The rows of X fall into 3 groups, and each row is roughly a mix of its group's hidden directions.
X (91 x 12):
[[ 16  10 -22  -3  14  -8 -19  -5   2  10   8  13]
 [ -3 -15   1  10 -24   9  22   2  -2  -7 -13  -9]
 [ -1 -14  13 -12 -14  -1   1  19  22  14   8   3]
 [-10  -7  11   6  -7  -2  27  18  13  13   5  -3]
 [-18 -21   9   2  -4  -5  24  -6  -5   1 -15  -5]
 [-16   5  13 -22   3  15  11  10   5  -4  17   8]
 [ -5 -17  15  -9  -9  -1   7  17  25  12   4   5]
 [  0  13 -13   3  -7 -16  13 -12 -27   7   2   2]
 [-20  -5 -30   9   1  -1 -16   7   1 -10  -5  -2]
 [ -2 -15  17   2   6   3  -2   7  25   7  -8  21]
 [ 20   3   2  23  10 -14 -11 -19  -4  10   0   2]
 [-13  -7  13 -19 -12  -2  -3  13  11  15   3  19]
 [ 16  -3 -26  12   1 -19 -10  -8  -9   2  -8  -5]
 [ -1   5  -5   3 -39  -6   0   9   0  -2   6  10]
 [ 14   2 -14  -8  22  -4 -23  -4  -1   7  11  12]
 [ 12   4  33   9  -7  -2  13 -13  -5   6  -3   2]
 [ -2  13  15 -24  -1   8  20   3  -2   7  13   9]
 [ 19   3 -14  -7  17   3 -23  -3   6   4  11  12]
 [  1  17 -21  -7  -3  14  -1  -4 -16 -16   8 -15]
 [  6 -11   1 -15  23  -2 -20   1   2   6  16  13]
 [-21 -11 -20   1   7  10 -16  12  11 -11   1  -5]
 [ -1 -10   7 -19  18  -4 -25  -6  -4  -2  11  13]
 [  0  14 -16   4   4   1  -1  -7 -28 -17  -5 -15]
 [-16   6  -1 -27 -13  13  -6  13  -1   0   5  14]
 [-12  -5  28  12  -9  13  -7   9   5 -17  -4   3]
 [  7 -13   1 -16  20   1 -26  -5  -5  -3  11  11]
 [ -1 -13   9  20  14 -19  14  -6  -5  -2 -18  -7]
 [ -7 -10  17  -8  -6  -6   0   3  19  20   2  21]
 [ -4 -12   1  28  -4  -1 -20  -1   7 -11 -17  -4]
 [ 10  16  -3  -1  -9 -16  17 -12 -21  13  -1   6]
 [ 13  20  -1   4 -17  17  -7   4  20 -10   6   1]
 [  2 -14  19   9   7  -7  -3   1  21  14  -7  20]
 [ -7   9  -7 -25 -15  19  -5  10   6   0  15   5]
 [ 11  13  -9   7 -10 -19  11 -14 -19  13  -8   3]
 [  0 -17  17   2   5   4  -2  13  26   4  -8  17]
 [  8  17  -4 -18  -3 -10  21  -6 -14  13   8   8]
 [  0  -7  15  30  -6  -5  -6 -15   3   0 -18  -4]
 [  6 -13  16  -2  -5  -2  -6  11  26  17   4  14]
 [ 10  -6  34  11  -2   8  -1  -6  15   3 -10  -2]
 [-20 -12   5  -2   5 -19  13  -9 -19   5 -14  -4]
 [ 26   0  13 -22   9   5  10   2   6  11  11  -4]
 [-10  15   3  13 -21  -4  25   3  10   3  -8  -6]
 [ 13   8  26  11  -9  -7  14 -16  -6  11  -9   3]
 [-11 -30  10  -9  16  -8   5   6 -11   9   4   1]
 [  2   9  10 -15  24   4 -23 -10   9  -5   9   7]
 [  1  12  29 -13  -7   5  19  -1  -5   3   9  10]
 [  4  14 -12  14  15   2  -6 -18 -21 -14  -9   0]
 [-16  -2  16 -16   4  21   2  15   9  -9  14   2]
 [ -7   9  -3  16 -22  -2  25   3   0   1 -13 -11]
 [ -9 -20  19   2   1 -13  15   7  16  12  -8   6]
 [  6   3 -12  12  12   9   1   2 -13 -26 -11 -17]
 [ -4 -14  10  26  -2   6 -17  -1  12  -7 -16  -9]
 [ -4  -4 -35 -12   9  -3 -12  11   5  -4   5   0]
 [-10  -2  11 -17 -10   1  -7   5  14  18   7  24]
 [  5   6  -8  18 -22   7  22  11   4   2  -7 -11]
 [ -7   9  -6 -25 -14  19  -8  13   4  -2  12   7]
 [-21 -19  23  -6   1  -8  14  11  -6   4   4  -4]
 [ -7 -14  12 -14 -13  -2   9  14  22  15   8   3]
 [  8   4 -14   2  21  -2 -15 -13 -22  -3 -10  -9]
 [ -6 -17  19   0 -19  17  13   7   7 -13  -1  -6]
 [ 17 -15  15  16   7  -6  -8   5  22  10  -4   7]
 [-11  15   6 -12  17 -20 -15  -2  -1   9  12  10]
 [ -2  16  -1 -12  21 -13 -21 -10   2   6   9  12]
 [ -1  -2 -34  11   0 -15 -11  -2 -12  -3  -5  -4]
 [ -9 -10  14   0 -19   2  20  14  18   5   8   5]
 [  7 -14  14  22  11 -21   4  -7   5  10 -11   2]
 [ 15  14 -17  13  11  12  -8 -13  -9 -16   1  -9]
 [ -6 -17   9   9 -17  10  23   7  -3  -6 -10 -13]
 [-15 -15  16 -13 -12 -14   5  20   2  12  -5   5]
 [  4   5  24 -23   4  11  14   4  10   5  13   7]
 [-12   4  33  -6  -3  14  13  -2   8   0   5   8]
 [ 14   3 -15 -23  14  -1  10  -4   7  20   7  -5]
 [-11  13   1  14 -17  -6  27   4   5   5 -10  -9]
 [ 16   8 -24  -2   0 -17   7  -9 -18  13   0  -4]
 [ 15  13   2  11 -13 -19   9 -13 -18   9 -10   6]
 [ -7  11  28 -13  -6   9  19   1  -1   2   9  11]
 [ -8  -8  16   8 -18  13  21   9   1 -10  -7 -15]
 [ -3 -13   7  27  -3   5 -16  -1  11  -6 -18  -9]
 [-13   1  19 -20   4  18   8  10  11  -4  14   6]
 [  8 -15  11  24  14 -18   7  -4   3   2 -14  -6]
 [-24 -12   4  12   2  15 -14   6  17 -12  -6  -3]
 [ 17  -8 -12  14 -18  21  12   4   6  -7  -9  -8]
 [ 11  10   5   7 -18  24   3   6  19 -13   2  -6]
 [  2   9  33   2  -9   4  19  -9  -5   8  -2   4]
 [-11 -28  15 -15   3  -6 -10   1 -15  -4   6   6]
 [  2 -18   1  10 -24  13  20   7   0  -7  -9  -8]
 [ 13   5 -11  17  17  15  -3  -6  -1 -23  -8  -9]
 [-15 -29  16  -4  -7   1  18  -2  -2  -3  -8  -1]
 [-17   2   3 -26 -13  11  -5  16   3   2   3  15]
 [ 15  14  -2  -3  -9   7 -22  15   7  -3  21   7]
 [  0 -16 -20  14   8   0 -22   3  11  -5 -10 -12]]

Here is one row from each group, named. Which group is each of the other rows in?
[-14 -15  -8   1   8  14 -19  14  16 -14   1  -7] : T
[ -9  15 -11 -24 -13  18  -8   4  -3  -2  13   8] : L
[  7  13  -5 -11  22  -4 -24  -9   5   3  10  11] : D

[  3  -8 -13  12   6  -7  24  15   3  23   1  -3] : D
[  9  28  -5   7 -17  12  -7  -6  11 -13  -3  -2] : D
[-15  10   9   9 -18  -7  26   9  10   6  -2  -5] : D
[ 17   9  -7  17   5 -10   0 -27  -3  10  10  -8] : L
[  2  11 -13  -1 -29 -14 -12   1  -2   1   7  17] : D
[-19  -5  23  -5   1  19  -2  10  13 -12   7   5] : T
[  8  13  -9  16  15   1 -11 -19 -18 -10  -9   4] : L
[  7   6 -29 -23   8  -6   4   5  -4   8  10   0] : T
[ 12 -20   6  -2  21  21   3   9  12   2   7  -5] : D
